[ 33 -62  -1 -30] = q323
[-25  49  -2  24] = q904
[ -7 -72  -3   4] = q322
[ 18 -63   0 -18] = q543
[-18 -71   0  11] = q29
[-18 -60  -1  13] = q523
[  3 -74  -1  -5] = q916
[ 48  29   0 -38] = q46
[ 17  50   1 -14] = q983
[ -4 -86   2  -3] = q875
[  5 -78   0  -9] = q989
[ 21 -64   1 -21] = q237
has: [-25  49  -2  24]  yes
has: [ -1 -60]  no
has: [ -4 -86]  yes

[ 26  71 -10 -24] = q99
[ 26  71 -10 -30] = q609
[ 62 -41  49  62] = q785
has: [27 71]  no
has: [ 62 -41  49  62]  yes

[  9  -4  -8   4 -58 -13 -30  27  16  64   4  10  38 -31  -1  18  10 -25
  11  34  26  41  -2] -> q149
[ -6  -5   2  -5   0  -8  -1  -4  -4  15  -5   8  -1  -9   6  -3  -1   4
  10   5  -5  -6 -10] -> q742
[ -1  31 -47 -10 -61 -42  41  20  41  64  19   6  -5 -44  22  17 -10  49
  -8 -41  32   8 -37] -> q604
[ 21  -1   6   6 -70 -23  -2  39  39  36   3  -2  34 -23  15  25  -9  22
  -9  14  14  20 -15] -> q280
[ 25   7 -32  35 -61  -4   7  50  51  60  -1  14  41 -44  24  24 -33  -7
 -11  17  23  36 -26] -> q91
[ -3  16  14  16 -25  12   3   9  15   8  -8  11   9 -18  26   4 -33  11
   2  -1 -15  16  -9] -> q843
[  1   9   2  -4 -44 -23 -10  18  10  56   5   8  28 -37  20   0  -7  -4
  14  23   7  16 -13] -> q154
[ -7  24 -51  28 -35   3  47  30  44  46  14  17  -4 -46  42  13 -40  22
  -8 -42  41  40 -12] -> q569
[ -4   0  15 -10 -33 -21  -2   9   7  34  -1   7  28 -28  18  -3  -6  11
  10  16   2  12  -5] -> q444
[ 12  12 -44   7 -70 -74  23  39  67  82  30  -2   6 -40   7  16   5  47
 -18  -4  49  17 -53] -> q624
[-11  21 -60  24 -50 -15  51  23  34  45  12  25  -8 -43  25  21 -34   5
  -6 -32  40  28 -26] -> q842
[  5  32 -37  22 -58 -16  32  36  43  70  -9  17   6 -35  13  18 -28  21
  -7   0  33  29 -34] -> q871
has: [  7 -69]  no
has: [ 2 -4]  yes
has: [ -4 -18  47]  no

[ 36 -36 -13 -33] = q84
[  4   5 -30 -11] = q578
[-11   4 -69 -22] = q830
[-79   2 -55   4] = q460
[-19 -43 -35 -27] = q122
[-20 -69  26 -14] = q192
has: [-69  27 -14]  no
has: [-19 -43]  yes
has: [-55   2 -79]  no
has: [-54   4]  no
has: [-33 -13 -36  36]  no

[ 74  76  71 -55 -74  70  55  27 -63   8 -17 -78 -60  63 -61] = q458
[ 31  17  43  27 -13  65  52  58 -64 -48 -53 -32  47 -61  57] = q139
[ 74  76  71 -55 -74  70  55  27 -63   8  67  43 -48  62  22] = q233
has: [-60 -78 -17   8 -63]  no
has: [ 27 -63]  yes

[ 36  22 -26 -12  25  48  46  -1 -50  46 -45 -11 -86  -5  55 -21 -19  24
  16 -23  22  16   2  20   8 -52  -7   5 -18  50  -7   9 -75  -6 -32 -19
  27 -15 -23  10  -5 -25 -33  -4  31   8  -1 -57   6  -1  11  24  76 -33
  11   1  -5 -65  10   9]  q501
[ 17  -8  -8  35  22   5 -19  -6 -17  36  25 -25  21  11   9 -14 -20  14
  13   0 -27  26  -9 -15  33 -10   2 -36  32 -33  40  32   0   4 -19 -25
   8 -13   3  -1  49  80  47  17 -24  10  -4 -55 -13  16   9   0  13  45
  10  -1 -31  25  15   0]  q66
[ 25  -2  34  -1  38  -4 -12  18  18  31  38 -36  33  18   4   0 -15  -3
 -20  11 -16  34  12 -14  39  11  15  -7  27   6  27   2 -15   0 -33 -11
   1 -21  24 -13  59  75  54 -11  -1   1 -13 -47 -26   0  15  -1  16  69
   2  -5 -26  18  -3   5]  q685
[ -3 -19   5   1  30   1 -41  23  11  36  10  18  57 -36 -11  14   3 -31
  10  -7  12  43 -10 -29 -28  11  -9 -14 -11  43  59 -34  24   3  40 -16
  -3  -6 -40 -98   6  23 -42   5  -7  14  22 -65   4  12   0   1  32 -21
 -22  19  15  10 -37  17]  q693
has: [  2 -15   0 -33]  yes
has: [ 25 -12]  no
has: [-8 -8 35 22  5]  yes
has: [  4 -31  10]  no
has: [22 35 -8 -8]  no
has: [-11  43  59 -34]  yes

[ -5 -55 -25  89]  q790
[ 81 -45 -23  79]  q462
[ 19 -48 -24  82]  q706
has: [-45 -23]  yes
has: [-55 -25  89]  yes

[ -7  -2  22  29   0 -78  -4   1 -30 -18  84  20   3 -81  -3 -31 -11  10
  24  29  23  -2  -2 -33  23 -15 -63   0  -5 -17 -38 -13 -19 -31 -18 -78
  -6   5  15]  q37
[  8   3 -24 -29   1  73   0  -1  28  17 -79 -14  -2  74   1  30   7 -10
 -22 -28 -20   2   2  27 -16  12  41  -2  -2  16  30  10  12  21  15  55
   4  -1 -13]  q11
[  8   3 -24 -29   1  73   0  -1  28  17 -79 -14  -2  74   1  30   7 -10
 -22 -28 -20   2   4  31 -19  16  56  -2   1  18  35   7  19  27  20  71
   3  -4 -15]  q859
has: [73  0]  yes
has: [-20 -28 -22]  no
has: [ 17 -80 -14  -2]  no
has: [10 24]  yes
has: [-29   1  73]  yes
has: [ 28  17 -79]  yes
has: [21 12 10 30]  no

[20 77 -7 -5] -> q798
[-72 -24   3 -14] -> q990
[ 32 -13 -13  -2] -> q791
has: [-24   3 -13]  no
has: [ 32 -13]  yes
has: [-14   3 -24]  no
has: [  3 -24]  no
has: [20 77 -7 -5]  yes

[95  2 -8 -1] = q418
[-18   2 -77  -2] = q363
[-18   2 -77   3] = q724
has: [ 3 -8]  no
has: [  3 -77   2 -18]  no
has: [-77   3]  yes
has: [-8 -1]  yes
has: [96  2 -8]  no
has: [ -2 -77   2 -18]  no
has: [  2 -18]  no

[-13 -36  -9 -28  18 -13 -10  -4  -8 -10 -38   4   8 -24  17 -14]  q428
[ 19   6  21 -26  66  35  -9  -2 -11 -24   0   7 -17 -15  33   7]  q986
[ 26 -31  59   3 -57  -2 -26  19  20   0   2 -14   3  19   6  72]  q803
[ 14  39 -21  -2 -19  26  31 -11   0  22  34   4 -15 -11  -6   0]  q726
[ 19  51 -68 -26  66  35  -9  -2 -11 -24   0 -32 -17 -15  33  29]  q531
[ 19  51 -68 -26  66  35  -9  -2 -11 -24   0   7 -17 -15  33   7]  q862
has: [ 35  66 -26 -68  51]  no
has: [ 18 -13 -10  -4]  yes
has: [ 39 -20]  no
has: [19  7]  no

[-34  31  21  23   3  48] -> q397
[ 32  -1   9 -17 -20 -31] -> q301
[-31 -31 -28   9   8  52] -> q771
[ 28 -21  30 -27 -42  18] -> q610
[ 10 -26 -26   3 -20 -11] -> q618
[ 28  75 -13  -5 -39 -50] -> q24
[ -4  10   2 -19  23 -46] -> q333
[-34  31  21  23   9  49] -> q637
[-16  11  33   1  18  28] -> q941
[ 18  35  13 -15 -10  22] -> q741
[  0  23  -4 -18 -22   4] -> q579
[ -6  21  -4  13 -31  17] -> q793
has: [  4 -22 -18]  no
has: [31 20 23]  no
has: [18  1]  no
has: [28 18  1 33 11]  no
has: [ -1   9 -18]  no
has: [-22  30 -27 -42]  no

[-38   0  16 -30  14 -18  19  42] : q263
[-13  11  -7  -2 -25   6   1  43] : q527
[-32  14   4  22  13  -7   6  25] : q241
[ 21  -1   1   7 -31   9  11  14] : q781
[ 22 -17 -21 -28 -13   5   0 -16] : q203
[ 20  15  30  17 -16   6  13 -18] : q948
[ 25  -4   8  45  -9 -16  -5 -19] : q209
[ -2  -3 -20 -25  11   9  38 -16] : q878
[  3   2  10  18  -4  -2   3 -49] : q165
[  2 -40   5   1   0   1  17  -6] : q683
[ 72  11 -21  -6  -2  -1  10   7] : q679
[ 12  -9  24  -6  33   1 -31   7] : q782
has: [ 2 10 18 -4 -2]  yes
has: [-16   0]  no
has: [-4  8 46]  no
has: [ 17 -15]  no
has: [-2 -1 10]  yes

[-54 -40  24 -73] -> q716
[ 13 -10 -48   4] -> q270
[28 -8 44  9] -> q82
[ 37  -5 -73  26] -> q202
[ 40   0 -37  29] -> q896
has: [28 -8 44  9]  yes
has: [ 9 44 -8 28]  no
has: [ -6 -73]  no
has: [ 13 -10 -49]  no
has: [28 -8 44  8]  no

[ -2  -7 -30   2] -> q317
[-42 -48 -37   1] -> q254
[-83  23 -67  44] -> q611
[53 15 28 44] -> q289
has: [ -1  -7 -30   2]  no
has: [15 28]  yes
has: [  2 -30  -7  -2]  no
has: [28 15]  no
has: [ -7 -30]  yes

[25 69 57 54 16] = q80
[-33  70  61  48  12] = q55
[  8 -25  19  52  36] = q352
[49 41 66 46 -2] = q23
[  6 -49  44  63  -1] = q743
[12 -4 79 34 41] = q784
[-7 -5 32 33 -7] = q622
[23 56 69  1  7] = q553
[  0  -1  13  13 -38] = q4
[ 7 34 42 33 23] = q640
[ 19  19   0  52 -35] = q696
has: [42 33]  yes
has: [23 56 69  1  7]  yes

[ 41  29  53 -15  34  36 -10 -18] : q657
[ 46  -8  78 -25 -21 -24  -9 -27] : q374
[ 41  29  33 -15  34  36 -10 -18] : q507
[ 41  29  33 -15  34  36 -10  27] : q445
[ -7 -24  74   5 -39 -32   2 -14] : q378
[-36 -31  32 -10 -71 -36  16   1] : q982
has: [-10 -71 -36  16]  yes
has: [ 32 -10 -71]  yes
has: [ 40  29  53 -15  34]  no
has: [-24  -9 -27]  yes

[  0  -7 -32   5  14]  q296
[ -1 -83 -39  51  10]  q219
[ 38  28  33  32 -91]  q213
has: [33 32]  yes
has: [  0  -7 -32   5  14]  yes
has: [ -1 -83]  yes
has: [  0  -7 -32   5]  yes
has: [38 29]  no
has: [  5 -32  -7]  no

[-54  13  39 -39 -23  39 -33] -> q738
[-28  -3  10  51  14 -60  40] -> q243
[-28  -3  10  -9  14 -60  40] -> q892
[  1   6   5  11  39 -96  62] -> q901
[-43  12  33 -17  25 -82  49] -> q887
[ 83 -21 -57  50   3  34 -12] -> q597
[ 42  15  -6  26  12  15 -12] -> q549
has: [-23  39 -33]  yes
has: [  9  51  14 -60  40]  no

[-34 -23 -63   5 -37  -9  46  47 -40] = q623
[ -3  -8  52  54  52 -11  10  41 -10] = q778
[-44  44 -22 -51   0 -28  15  -9 -16] = q684
[-34 -23 -63   5 -37  -9  46  39 -86] = q860
has: [-51   0 -28  15 -10]  no
has: [ 47 -40]  yes

[ -7 -43  13 -22  10  12 -10  56  19 -22   0   9  10  15] = q885
[ 12   3  -4  -4  14  21 -29  95   5 -25   6 -16 -13 -24] = q816
[ 16 -11   2   1 -18   6  -3  31 -48  33  -7  14  24 -14] = q946
[  9   7  21 -11  10   8  -4  36  10 -14  -3   0   5   0] = q415
[  7  27  -6  52 -57  -1  96  -3  26  22 -12  93 -46  52] = q334
has: [-6 27]  no
has: [ 13 -22  10]  yes
has: [ 3 -4 -4]  yes
has: [-11   2]  yes
has: [ 33 -48  31  -3]  no
has: [ -4  36  10 -14  -3]  yes

[  4  23 -14 -31  11  19  41   9 -34 -23 -64  12  12 -12   2 -26   2 -26
  14  21 -15   0   8 -39   5   0 -22  22  23  15  11] : q755
[ 20 -43   0 -23   4  11 -26  -1 -18  38  32  24  -9  18  33  -4  20  -6
   0  22  30 -37 -22  62  22  37  31  24  -7 -10   2] : q943
[-19  62 -31  15 -36 -14 -15  -8   1 -61 -23   8  20   9 -17  -4 -26  14
 -37 -31  -8  62  25 -32 -20 -56 -15  22  16  -6   8] : q955
[-15  -4 -42 -33  -4  -1 -17  10 -26 -31 -48  -2  18 -13  29  10  13 -10
   8 -33  23  64  13 -17   8 -27  11  75  34  -6  36] : q294
has: [ 16  22 -15 -56 -20]  no
has: [ 3 23]  no
has: [-18  37  32]  no
has: [  8 -33  23]  yes
has: [-6 20 -4]  no

[10 -3 -1 24] : q119
[-83  23 -76  29] : q129
[ 25   6  37 -64] : q979
has: [ 25   6  37 -64]  yes
has: [-76  29]  yes
has: [10 -2]  no
has: [25  7]  no
has: [ 29 -76  23]  no
has: [-83  23 -75  29]  no
has: [24  6]  no

[  3  11  -5   2 -18 -31 -28  -2 -31] -> q271
[  6  13  -2   3 -24 -49 -44  -4 -47] -> q227
[  1  17 -10   2 -23 -40 -40   0 -28] -> q993
[  8  -2   6   3  -4   1   6  -1 -16] -> q2
[ 33   9  12  12 -40 -30  -7  -6 -96] -> q58
[ -7 -14   3  -4  27  48  41   5  53] -> q540
[  1 -20  13  -2  26  45  46   0  29] -> q963
has: [ 13 -20]  no
has: [ -5   2 -17 -31]  no
has: [-4  1]  yes
has: [48 27]  no
has: [11  3]  no

[-23  66  60 -21  32] = q564
[-25 -84 -77  10 -63] = q342
[ 59 -16 -18  19   7] = q416
[  8 -46 -44  10 -31] = q224
[51 20  6  1 14] = q669
[-30 -11  -5  -2 -12] = q711
[ -1 -82 -75  16 -50] = q947
[ -1 -69 -66  12 -51] = q5
has: [ -1 -82 -75  16]  yes
has: [-75  16]  yes
has: [ 1 14]  yes
has: [ -1 -82 -75]  yes
has: [-5 -2]  yes
has: [-11  -5  -2 -12]  yes

[ 45  10  76  33 -41 -16 -65  58 -59 -41 -40  58  81  15  37  74 -24  47
  76  64  83  46 -69   7  54 -41  -7 -17   6 -23  58  34   7 -20  28 -55
 -68 -35 -75  -8  73] = q754
[ 34  65   5  58 -10  67  29  44  -7  46  40  43 -26 -38  58   0 -29   3
 -43  41  -2  63  40 -35  32   9  48  49  51   5 -73  62 -13  64 -64  46
 -62  72  64 -50  15] = q505
[ 14  59  16  49  -4 -73  19  18 -39 -57 -28  -6  -8 -28  65  77  66  73
 -52  -9  35 -13  28  55  78  29 -30  37   7  25 -16  52  19 -29  63  10
 -16  29 -12   3  71] = q699
[-16   0  54 -17  60  63  43  -8 -72  25  44  -1  39  78  72 -48  62  17
 -70  43 -42  -8  82 -74 -77 -16  58 -43   6  56 -71  52  65 -69  35  81
 -42  39 -32 -22  75] = q193
[ 67 -20   2 -44 -58 -20 -81  25  16  35 -16 -15  40 -66 -63 -59   7 -24
 -64 -36 -51 -24 -51  60  78  29  59  10 -14 -43 -31  65 -82 -70 -77  64
 -59 -37 -74 -12  67] = q481
[-14 -69  13 -12  63  40 -63 -47 -72 -12 -70   2   9 -46 -56 -23  72   6
  70 -79 -28 -49  44  38  56  26  32  36  24  71   9  14  56  27 -21  28
  50   4 -31 -34  62] = q52
has: [-51  60  77]  no
has: [-9 35]  yes
has: [ 62 -13  64 -64  46]  yes

[ 26  69 -23 -11  55  38]  q576
[-5 70 52  9 53 -3]  q891
[ 72  49  38 -16  33  23]  q396
[-64  -8 -15  45 -58 -17]  q722
[-85 -16 -12  -1  47 -30]  q593
[ 26 -50 -23 -11  55  38]  q968
has: [ 26  69 -22]  no
has: [ 45 -58]  yes
has: [69 26]  no
has: [-50  26]  no
has: [ 26  69 -23 -11  54]  no

